One turn moves each row of this set onto another row. After a few examples, where does it send each row asked below?
Q939: 2.190  -0.978  1.759  -0.430  0.364  0.467  -0.075  1.797  -1.039  -0.996  -0.851  2.024  0.699  -0.507  5.041  0.200  -0.444  -2.378  -0.694  -0.004  3.411  1.486  -1.792  -0.168  -0.196  1.720  -0.672  -0.210  -3.860
Q569: 2.458  -2.455  1.277  -2.262  -1.711  -1.468  -2.099  -0.351  1.650  -0.393  -0.103  2.247  -1.852  -0.807  3.092  1.168  2.267  2.193  0.029  -0.610  0.448  2.077  -0.819  0.167  0.349  0.037  -1.443  0.619  -2.055
Q984: 1.432  -2.335  -0.291  0.399  -2.908  0.859  1.314  0.674  1.995  -1.136  1.750  0.020  1.541  -1.453  1.590  0.581  -0.184  -0.336  0.761  -0.611  0.065  0.023  -3.015  -1.436  -2.880  0.517  -1.320  1.801  -4.061
Q952: 3.447  -2.368  0.302  -0.092  0.522  0.778  -0.826  -0.476  -2.775  0.278  -0.758  3.305  -2.265  1.294  1.455  -2.045  1.047  -0.453  0.060  2.652  0.263  2.272  -3.505  0.702  0.037  0.436  -1.388  0.008  -3.497
Q647: 3.464  -1.610  -2.488  -1.455  1.836  -1.284  1.567  -0.889  -0.348  0.457  0.202  -0.377  -0.023  -0.828  2.509  2.247  2.118  -0.518  -2.459  1.837  -0.455  0.712  -4.680  -0.416  1.476  -1.089  0.515  -1.556  -3.368
Q281: 1.659  -2.612  -0.728  0.376  -2.497  0.943  0.549  -0.136  2.599  -1.342  1.678  0.139  1.650  -1.040  1.551  -0.257  0.074  -0.545  0.788  -1.033  -0.009  0.891  -2.653  -1.092  -2.940  0.344  -1.544  1.737  -3.648
Q271: 0.118  -3.855  0.383  -0.787  -0.371  0.158  -0.244  1.314  -0.748  1.711  0.833  0.748  -3.920  1.502  -0.007  0.967  3.168  -0.112  0.927  -0.871  -1.001  -0.225  0.217  -0.193  -1.986  -0.815  -0.908  -0.025  -2.471
Q610: 2.093  -1.722  -0.300  -1.593  -1.881  -0.323  0.416  0.110  0.950  -0.876  0.609  -0.562  -3.051  1.342  -0.509  0.752  2.919  2.975  0.712  1.619  -0.432  0.775  -0.817  -1.192  0.323  -1.644  -1.502  1.516  -1.823
Q129: 1.674  -2.329  0.807  0.834  -0.570  2.442  -0.683  0.830  -1.401  1.212  0.827  3.527  -2.621  1.344  0.502  -0.406  0.213  0.974  -0.546  1.851  2.321  1.570  -4.209  -1.733  0.370  0.782  -1.904  0.700  -1.015
Q875: 0.912  -1.708  -1.151  0.437  0.896  1.480  -0.422  0.422  -0.205  1.383  2.348  0.227  0.348  -0.379  3.290  2.088  -1.262  0.846  -3.835  -2.047  0.233  1.403  -2.871  -0.833  0.716  0.511  -1.228  -3.059  -1.341
Q427: 3.123  -2.513  1.468  -0.749  1.416  1.050  -1.454  1.119  -1.940  -0.041  -1.259  3.420  -0.763  0.592  3.938  -0.030  0.105  -2.288  -0.824  0.314  2.385  1.908  -3.023  -0.393  -1.482  1.851  -1.568  0.463  -3.271
Q961: -0.012  -2.083  0.708  -0.407  -0.727  0.470  0.354  1.295  -0.670  1.887  0.535  -1.154  1.496  -0.996  3.634  -0.628  -1.140  -0.915  -2.463  -2.341  1.094  -0.562  -1.661  -0.090  -1.354  0.249  -0.359  -2.679  -1.531
Q402: 0.165  -3.193  0.763  -1.094  -0.705  0.310  -0.048  1.534  -0.771  1.066  0.377  0.301  -3.616  1.874  0.261  0.616  2.657  0.143  1.636  -1.352  -0.881  -0.430  0.303  0.067  -2.254  -0.209  -1.370  -0.256  -2.740
Q555: 1.032  0.645  -0.391  -2.081  -1.409  -0.712  0.950  1.687  0.096  -1.468  -0.008  -0.804  -0.207  0.456  2.096  0.077  1.039  1.893  1.675  1.463  1.256  -0.091  0.264  -1.080  1.451  -1.726  -0.423  1.871  -3.271
Q311: 1.902  -1.225  -2.710  -3.828  1.730  1.774  -1.530  1.444  -2.327  -0.499  1.928  0.011  -0.981  1.103  2.361  2.278  0.473  -1.641  -0.295  1.971  -1.884  1.473  -1.599  -0.748  0.190  -0.732  -2.243  -1.447  -3.941
Q359: 1.197  -0.988  -2.727  -3.451  2.103  2.036  0.530  1.383  -2.608  0.427  0.739  -0.296  0.176  1.568  2.223  2.001  0.549  -2.360  -2.103  0.756  -1.625  0.707  -3.149  -1.198  -0.720  -1.087  -1.630  -1.871  -4.391
Q152: 0.408  -0.664  -0.653  2.226  2.379  1.777  0.423  1.438  -2.640  0.206  0.158  1.590  -2.167  1.557  -0.163  -1.017  1.093  -1.127  -1.009  2.502  2.688  0.459  -2.110  -1.219  -1.731  -0.163  -0.247  -0.248  -1.494
Q52: 1.533  -0.738  -3.052  -3.165  1.995  1.942  -0.160  1.422  -2.801  0.255  1.216  -0.561  -0.186  0.952  2.294  2.042  0.287  -2.049  -1.382  1.281  -1.991  0.849  -2.545  -0.689  -0.418  -0.633  -2.056  -2.051  -4.367
Q184: 1.857  0.008  -0.499  -1.754  0.386  -0.582  0.404  0.334  -0.907  -0.678  -0.871  -1.585  1.806  -2.078  3.392  0.658  1.241  -0.602  -0.990  2.692  1.675  0.552  -3.609  0.395  1.168  -2.698  1.003  -1.315  -2.042
Q434: 1.066  -3.207  0.582  -0.067  0.261  1.773  0.448  0.421  0.581  0.576  0.634  -0.164  1.157  -1.790  1.952  0.950  1.229  -2.440  -0.347  -2.011  2.248  1.393  -1.252  -0.014  -3.659  2.107  -0.891  0.025  -0.965
Q568: 0.027  -0.182  -0.943  1.411  2.227  1.041  1.190  2.026  -1.530  -0.607  -0.624  0.030  -1.299  0.700  1.414  -1.469  1.490  -1.909  -1.862  2.299  2.798  -1.048  -0.964  -0.515  -1.951  -0.434  0.315  -2.095  -2.179
Q321: 3.175  -3.861  -0.917  0.623  -0.214  0.154  1.361  -0.519  -0.843  -1.037  0.616  1.781  -2.067  1.561  0.906  -2.574  0.151  0.452  -0.655  0.598  -0.179  -0.853  -4.689  -0.830  -2.705  0.846  -1.795  0.037  -3.488
Q892: 2.655  -2.611  1.054  -2.409  -1.552  -0.835  -2.495  -0.172  1.587  0.033  0.802  2.338  -2.299  -0.611  2.790  1.311  1.795  2.098  0.261  -0.105  -0.110  2.800  -0.752  -0.326  0.700  -0.175  -1.246  0.556  -2.273
Q214: 3.299  -3.434  0.404  -0.840  0.425  1.434  -0.526  0.549  -2.218  0.436  -1.357  2.634  -2.884  1.801  1.298  -1.285  2.280  -0.399  -1.372  2.847  -0.067  1.525  -4.464  -0.579  -1.710  0.236  -2.530  -0.204  -2.728
Q996: 0.325  -1.486  -0.979  1.058  -0.404  0.901  1.271  2.585  -0.133  1.018  1.793  0.147  0.376  0.660  0.913  3.464  -0.141  -0.127  -2.337  -0.536  -0.476  -0.732  -3.809  -2.759  1.106  0.345  -0.448  0.794  -4.731
Q344: 3.339  -2.588  -2.316  -0.907  2.075  -1.863  1.189  -0.742  0.234  0.750  0.445  -0.343  -1.324  -0.163  1.939  1.810  3.286  -0.788  -2.074  2.355  -0.536  0.422  -3.405  -0.497  1.059  -1.493  0.927  -1.593  -2.767
Q444: 0.984  -1.650  0.404  2.166  -0.555  1.535  -1.170  0.936  -0.625  1.796  0.220  3.578  -2.486  1.985  1.256  -2.039  0.528  0.266  -1.826  1.726  1.205  1.972  -2.928  -1.944  -0.766  -0.175  -1.716  -0.118  -1.922
Q148: 0.505  -1.863  0.685  -1.586  -2.760  0.166  0.958  2.585  0.372  -0.512  1.130  -0.549  1.865  -1.710  1.885  1.356  -0.878  0.749  -0.873  -0.281  0.656  -1.652  -4.310  -1.859  -0.389  0.880  -0.555  0.638  -3.979
Q840: 0.662  -2.684  0.492  -3.478  -1.428  1.347  1.148  1.822  -1.788  -1.321  0.848  -1.002  -0.949  0.543  1.862  0.721  0.691  1.644  1.949  -1.994  0.954  -1.323  -0.577  0.227  -1.416  -0.068  -2.589  -0.412  -2.465
Q189: -0.183  -0.721  0.867  -1.084  0.698  0.457  -2.485  1.166  -1.007  0.307  -0.334  1.184  -2.600  0.252  2.352  1.549  3.292  0.284  0.349  0.376  1.009  2.713  0.962  0.685  -0.786  -1.914  -1.242  -1.106  -0.700
Q755: 3.049  -1.229  -2.499  -2.024  1.911  -1.025  1.972  -1.166  -0.632  0.035  0.717  0.238  0.452  -0.707  2.324  1.672  1.458  -0.171  -2.562  1.450  -0.394  1.171  -4.860  -0.380  1.546  -0.818  0.806  -1.665  -3.555
Q883: 0.597  -0.251  -1.834  -3.393  0.061  1.412  1.203  2.343  -2.473  -0.680  0.329  -3.265  0.663  -0.031  1.319  -0.446  0.587  -0.534  -1.524  2.759  -0.778  -0.567  -1.986  -1.068  -1.700  -1.104  -1.692  -1.444  -2.197
Q553: -0.185  -1.277  -0.169  -2.424  0.762  0.672  -0.203  1.774  -0.220  -0.516  -0.662  -1.046  -1.578  -0.296  2.907  0.579  3.177  1.749  -1.055  0.109  2.093  -0.492  -0.368  -0.168  -2.271  -2.211  -1.490  -2.778  0.570
Q972: 3.228  -0.893  -0.633  0.138  -0.160  1.837  -0.837  0.183  0.176  -1.646  0.498  1.782  -1.111  1.448  2.944  -0.729  -0.407  1.304  -1.519  2.929  2.070  2.571  -4.405  -2.481  0.054  -1.375  -2.764  1.141  -0.663
Q520: 1.253  -1.394  1.423  -0.982  -1.119  -2.539  0.274  1.080  1.640  -0.441  -1.770  0.543  0.088  -1.050  3.913  -0.127  2.810  1.304  -1.377  -1.103  1.567  0.237  -0.158  -0.210  -1.186  -0.796  -0.083  -0.773  -3.612
Q793: 0.358  -1.375  0.993  -0.813  0.585  0.671  -3.036  1.214  -0.978  0.525  -0.207  1.556  -2.647  0.229  2.001  1.896  3.304  0.018  -0.169  0.496  0.347  3.006  0.984  0.626  -0.566  -2.074  -0.880  -0.726  -1.765
Q68: 1.306  -2.946  0.671  -0.025  -0.311  1.719  0.339  0.108  0.304  1.115  0.610  -0.192  1.274  -2.052  2.745  0.902  0.289  -2.069  -1.201  -2.322  2.305  1.100  -0.784  0.219  -3.351  1.548  -0.968  -0.883  -0.933
Q445: 0.996  -0.521  -2.562  -1.021  1.720  2.430  0.283  1.515  -1.351  -1.553  0.872  -2.378  -0.196  -0.763  0.866  -0.432  0.695  -0.893  0.423  3.082  -1.071  -0.677  -0.670  0.540  -2.514  -0.133  -1.038  0.374  -0.658
Q138: 1.469  -3.333  -0.558  0.272  0.235  1.209  -0.602  0.085  0.237  0.733  3.227  0.117  -0.600  0.042  2.467  1.996  -0.469  1.585  -3.614  -2.134  -0.004  1.844  -2.236  -0.844  0.244  0.555  -1.896  -3.011  -0.877
Q245: 1.908  -3.850  -1.123  -0.077  -1.255  0.864  2.573  0.528  -0.289  -2.024  0.927  -0.125  -1.223  0.985  1.439  -1.852  0.347  0.475  -1.622  0.011  0.802  -2.507  -4.025  -1.000  -2.967  0.470  -2.588  -1.219  -2.751
Q548: 2.487  -0.964  -1.050  -0.480  1.438  1.245  -1.318  0.773  1.960  -1.602  -1.339  -1.364  1.140  -0.926  3.740  0.744  2.131  -1.366  -0.556  2.963  0.392  1.504  -2.219  -0.170  -1.014  -1.557  -0.469  1.900  -0.043
Q953: 3.105  -0.667  -0.942  -0.418  1.123  0.785  -0.559  0.380  1.792  -1.335  -1.373  -1.513  0.993  -1.540  3.900  0.986  1.741  -0.895  -0.438  3.486  0.619  0.907  -2.604  0.078  -0.521  -2.076  0.121  1.274  -0.441
Q18: 0.335  -1.696  -0.985  0.371  0.265  1.092  1.777  2.350  -0.479  0.750  1.671  0.172  0.428  0.822  0.755  3.140  -0.251  0.167  -2.818  -0.582  -0.381  -1.011  -4.254  -2.507  1.428  0.700  0.003  0.962  -3.907
Q60: 0.435  -1.372  -1.047  0.317  1.254  1.578  -0.643  0.777  0.006  0.940  1.941  0.722  0.766  0.194  3.584  1.590  -1.455  0.609  -4.030  -1.925  -0.368  1.269  -3.193  -0.832  0.725  -0.008  -0.675  -2.888  -1.843
Q287: 0.220  -2.203  0.070  1.700  -0.631  0.419  0.257  2.644  -0.038  0.773  1.951  0.790  -0.017  0.843  0.817  3.764  0.663  -0.759  -1.550  -0.635  -0.183  0.159  -2.329  -2.265  1.121  0.004  -0.149  1.100  -5.334
Q13: 2.380  -2.855  -0.227  -1.335  -1.561  -0.214  0.471  -0.053  0.395  -0.510  1.296  -0.456  -3.456  1.174  -0.384  0.907  2.855  2.989  0.302  1.492  -1.153  1.457  -1.049  -0.899  0.282  -1.519  -1.504  1.350  -1.630
Q714: 1.077  -1.000  -2.645  -0.340  2.006  2.290  0.151  0.976  -0.489  -2.013  0.979  -2.288  -0.152  -0.554  0.259  -0.704  1.007  -0.612  1.137  2.645  -0.754  -0.221  -1.002  0.695  -2.147  0.067  -0.403  0.759  -0.399
Q336: 3.006  -0.788  -1.027  -1.841  -0.882  1.569  0.613  0.904  -0.021  -3.177  0.854  0.189  -0.167  0.525  4.121  -0.145  -0.596  0.872  -0.540  3.003  2.319  0.810  -4.080  -1.808  0.959  -0.904  -2.890  0.945  -0.950

Q568 goes to -> Q245
Q68 goes to -> Q445
Q271 goes to -> Q13
Where do these go?
Q60 goes to -> Q359
Q714 goes to -> Q281
Q520 goes to -> Q553
Q287 goes to -> Q344
Q402 goes to -> Q610
Q972 goes to -> Q427
Q52 goes to -> Q996
Q148 goes to -> Q184
Q129 goes to -> Q952

One turn moves each row of this set onto another row. After a few examples, where does it send each row asked below?
Q813: 0.666  1.444  -0.138  -0.076  -3.620  -1.159  3.162  2.727  -0.686  0.564  -0.156  -0.033  -1.156  -0.742  1.570  -1.354
Q89: 1.688  1.803  -1.020  -0.074  -3.483  -0.991  2.321  2.899  0.132  0.840  -0.322  -1.092  -1.793  -0.664  1.480  -1.535
Q192: 1.387  0.514  0.018  -1.915  -2.106  0.254  -0.150  1.579  3.314  -0.445  -1.692  -0.298  -1.898  4.723  2.046  0.761
Q559: -1.657  1.244  -0.267  -4.270  0.136  0.844  1.196  1.080  2.073  0.123  -2.455  -0.265  -0.445  2.778  1.837  -0.429
Q744: -1.309  0.580  0.496  2.397  -0.760  0.572  2.128  1.532  0.557  -0.075  -2.748  -2.323  -0.276  -1.673  0.447  1.024
Q851: 0.472  0.001  1.893  -1.723  -2.151  0.122  1.061  1.873  2.324  0.585  -1.687  -0.398  -1.978  4.773  2.286  0.928
Q987: -1.736  1.209  0.067  -4.237  0.185  0.828  1.256  1.171  1.981  0.368  -2.480  -0.430  -0.555  2.743  1.914  -0.419
Q378: -1.123  0.560  0.425  1.841  -0.454  -0.136  0.881  0.782  0.768  0.744  -2.848  0.300  -0.963  -2.727  1.953  0.899
Q382: -0.668  1.279  -1.828  2.059  -0.927  0.780  0.874  0.843  1.419  -1.919  -2.591  -1.317  0.303  -1.839  0.143  0.820
Q717: 0.388  0.504  0.012  -2.153  -2.382  0.164  0.322  0.958  2.747  -1.823  -1.394  1.542  -0.907  4.511  2.002  0.956
Q374: 0.616  -0.842  -0.528  0.321  -0.505  -0.460  2.309  0.214  0.778  -1.210  -0.494  2.685  -2.251  3.020  -0.113  2.024
Q366: -2.605  1.200  -0.943  1.262  -4.385  0.352  2.006  0.626  0.403  -1.776  -0.879  -0.267  0.203  -0.358  0.473  0.726
Q936: -0.258  0.801  -0.290  1.894  -0.305  -0.060  0.262  0.934  1.404  1.143  -2.995  -0.602  -1.410  -2.638  1.869  0.730
Q497: -0.960  1.327  -0.051  -0.780  0.788  -0.265  1.573  2.920  0.774  0.600  -1.082  0.971  -0.492  5.321  0.919  -0.341
Q888: -0.098  1.090  -1.203  1.667  -0.346  -0.018  -0.206  0.603  1.691  0.094  -2.893  0.058  -1.085  -2.739  1.700  0.698
Q108: -0.154  1.085  -1.075  2.312  -0.657  0.771  0.905  1.463  1.559  -0.398  -2.839  -2.897  -0.597  -1.669  0.332  0.795
Q322: -0.892  1.532  -0.799  -0.913  0.722  -0.254  1.232  2.616  1.004  -0.215  -1.045  1.559  -0.191  5.217  0.829  -0.379
Q907: 1.752  2.122  -2.213  -0.363  -3.578  -0.940  1.829  2.480  0.503  -0.467  -0.217  -0.204  -1.242  -0.800  1.308  -1.516
Q471: -0.651  1.314  -1.302  1.641  -3.967  0.555  0.921  1.635  1.563  0.694  -1.505  -3.602  -1.755  0.043  0.441  0.391
Q796: 1.903  -0.420  -1.880  0.309  -0.252  -0.264  1.162  0.365  1.807  -1.078  -0.728  1.519  -2.923  3.178  -0.338  1.706
Q715: -0.272  1.479  -0.649  -0.694  0.914  -0.177  0.968  3.007  1.251  0.883  -1.204  0.299  -0.890  5.337  0.813  -0.475
Q589: -2.395  0.735  0.587  1.642  -4.155  0.285  2.585  1.479  0.073  0.564  -1.239  -2.207  -0.937  -0.115  0.650  0.683
Q233: -0.519  -0.071  1.851  -1.978  -2.372  -0.037  1.472  1.252  1.781  -0.776  -1.394  1.444  -0.919  4.555  2.330  1.089
Q982: 2.042  -0.790  -0.609  0.610  -0.049  -0.334  1.601  1.047  1.569  0.705  -0.970  0.098  -3.732  3.354  -0.126  1.675
Q978: -1.494  1.375  -0.322  -4.253  0.194  0.814  1.058  1.123  2.260  0.250  -2.502  -0.503  -0.563  2.780  1.786  -0.482
Q659: 0.703  1.819  -1.252  -0.364  -3.791  -1.110  2.624  2.238  -0.370  -0.881  0.004  0.899  -0.616  -0.888  1.437  -1.353
Q270: -0.919  0.829  -0.591  1.640  -0.523  -0.048  0.383  0.377  1.107  -0.258  -2.793  0.962  -0.559  -2.826  1.761  0.877
Q250: -0.877  1.831  -2.895  1.228  -4.117  0.649  0.395  0.709  1.799  -1.615  -1.246  -1.666  -0.653  -0.247  0.199  0.412
Q800: 0.676  -1.228  0.817  0.667  -0.286  -0.512  2.855  0.888  0.498  0.552  -0.750  1.323  -3.072  3.267  0.073  1.956
Q886: -1.788  0.789  -0.192  2.108  -0.987  0.537  2.034  0.920  0.438  -1.615  -2.465  -0.717  0.686  -1.935  0.400  1.133
Q734: -0.178  1.726  -1.387  -0.887  0.845  -0.176  0.666  2.725  1.518  0.045  -1.134  0.892  -0.560  5.257  0.761  -0.499
Q905: -1.566  1.273  -0.106  -4.197  0.204  0.836  1.183  1.203  2.197  0.475  -2.492  -0.619  -0.660  2.747  1.851  -0.514

Q907 goes to -> Q659
Q734 goes to -> Q322
Where do these go?
Q382 goes to -> Q886
Q851 goes to -> Q192
Q800 goes to -> Q982
Q559 goes to -> Q987
Q270 goes to -> Q378
Q589 goes to -> Q471

